In the rows, zero is written as 128.
One turn moves every row onto another: examples first, then more rows asked
kiz: [143 165 125 112 117 126 167 138 110 141 157 104 138 131 118 135 102 128]
Fes: [128 166 123  96 111 132 127 126 133 133 161 115 135 115  99 120  63 175]
peg: [132 164 119  94 113 122 130 129 133 127 155 111 132 101  92 122  71 177]
Kivi: [122 140 154 128 119 152 134 149 165 133 133 142 122 136 112 118 127 159]
pok: [137 173 144  97 128 135 165 106 150 140 169  88 135 104 105 147  99 148]
ziv: [124 165 119  88 105 127 125 122 132 127 165 128 130 126  98 125  60 168]
Sezu: [126 137 151 125 122 140 137 151 164 126 126 138 117 119 104 120 137 160]
Zem: [123 162 137 118 102 141 122 101 143 120 159 103  94 117  96 161  71 152]
mor: [127 166 125  98 128  91 139 126 160 100 159 127 100 122 100 173 107 145]
gupel: [124 161 114  82 103 117 125 121 131 119 159 129 121 118  91 133  66 165]
genu: [132 155 147 116 107 115 125 149 156 137 132 135 114 124 104 113 152 158]
Rabak: [117 154 154 104 115 154 123 139 162 146 149 143 105 153 124 131 132 146]
muma: [127 170 137  82 115 134 158  94 148 131 179 115 124 132 105 162  90 129]
fiz: [138 166 135  89 125 118 166 103 149 125 163  94 125  96  96 159 106 142]
Fof: [129 151 150 108 128 136 131 148 162 140 130 119 103 111 111 127 153 161]
fisor: [137 172 134 115 142 100 147 137 163 113 152  97 114  99 101 154 113 165]
valab: [124 155 146 109  97 120 118 140 155 136 141 153 112 150 109 120 140 145]
gok: [128 153 144 107 100 109 122 144 156 130 133 147 108 135 102 122 149 147]
nal: [131 175 146  93 123 145 160 100 149 142 180 102 136 126 111 149  89 140]
Pizom: [119 173 133 102 122 116 134 118 162 114 177 138 109 157 115 168  87 139]
Faf: [144 162 121 109 117 117 170 140 109 135 151 103 133 121 113 139 107 128]
faza: [127 165 142 124 108 145 125 105 144 126 157  90 101 109  97 152  72 160]
kago: [130 165 133  78 117 117 160  96 148 121 168 112 117 114  96 166 100 129]
bub: [139 161 120 102 110 116 165 133 108 131 156 118 129 139 114 145 102 117]
zapov: [123 133 144 117 116 130 135 146 163 117 122 148 109 123  99 130 139 153]
Vot: [122 157 158 114 126 155 128 145 162 151 141 124 112 131 122 121 140 160]
telin: [124 164 141 121 105 146 124 102 143 124 160  97  99 118 100 156  69 155]
sano: [127 162 140 122 108 138 127 105 142 121 153  91  96 102  94 155  76 160]
Dufuf: [118 133 145 114 109 135 131 143 163 116 132 160 107 139 105 134 131 146]
Duvi: [142 160 118 103 114 111 167 136 107 129 151 111 128 126 111 145 108 122]
gopo: [139 164 124 107 113 125 164 134 109 139 159 114 135 141 119 139  99 121]
Lale: [124 144 142  96 118 124 128 140 159 126 129 137  91 120 107 142 154 148]
gel: [125 161 137 117 104 134 125 102 143 117 154  99  92 107  93 160  75 154]
zepum: [135 180 148 128 147 128 145 139 164 134 166  92 131 118 116 139  98 172]
lop: [125 159 151 114 102 131 121 141 157 145 146 147 119 151 114 111 137 153]
Mani: [124 182 147 119 132 138 137 128 164 136 181 117 129 155 127 146  83 156]
lamo: [116 148 146  92 112 136 123 134 160 131 140 152  91 146 114 143 140 139]
dazo: [130 160 114  86 108 112 129 126 131 118 153 120 124 102  87 131  73 171]
nam: [117 138 151 121 113 150 129 144 164 129 138 156 117 149 112 126 124 150]
Nosu: [131 160 153 120 108 128 124 150 157 147 138 133 122 135 111 107 143 161]

kiz goes to bub
Kivi goes to Dufuf
Now find these:
fiz goes to nal
faza goes to Zem
Vot goes to lamo
mor goes to zepum
valab goes to genu
ziv goes to dazo

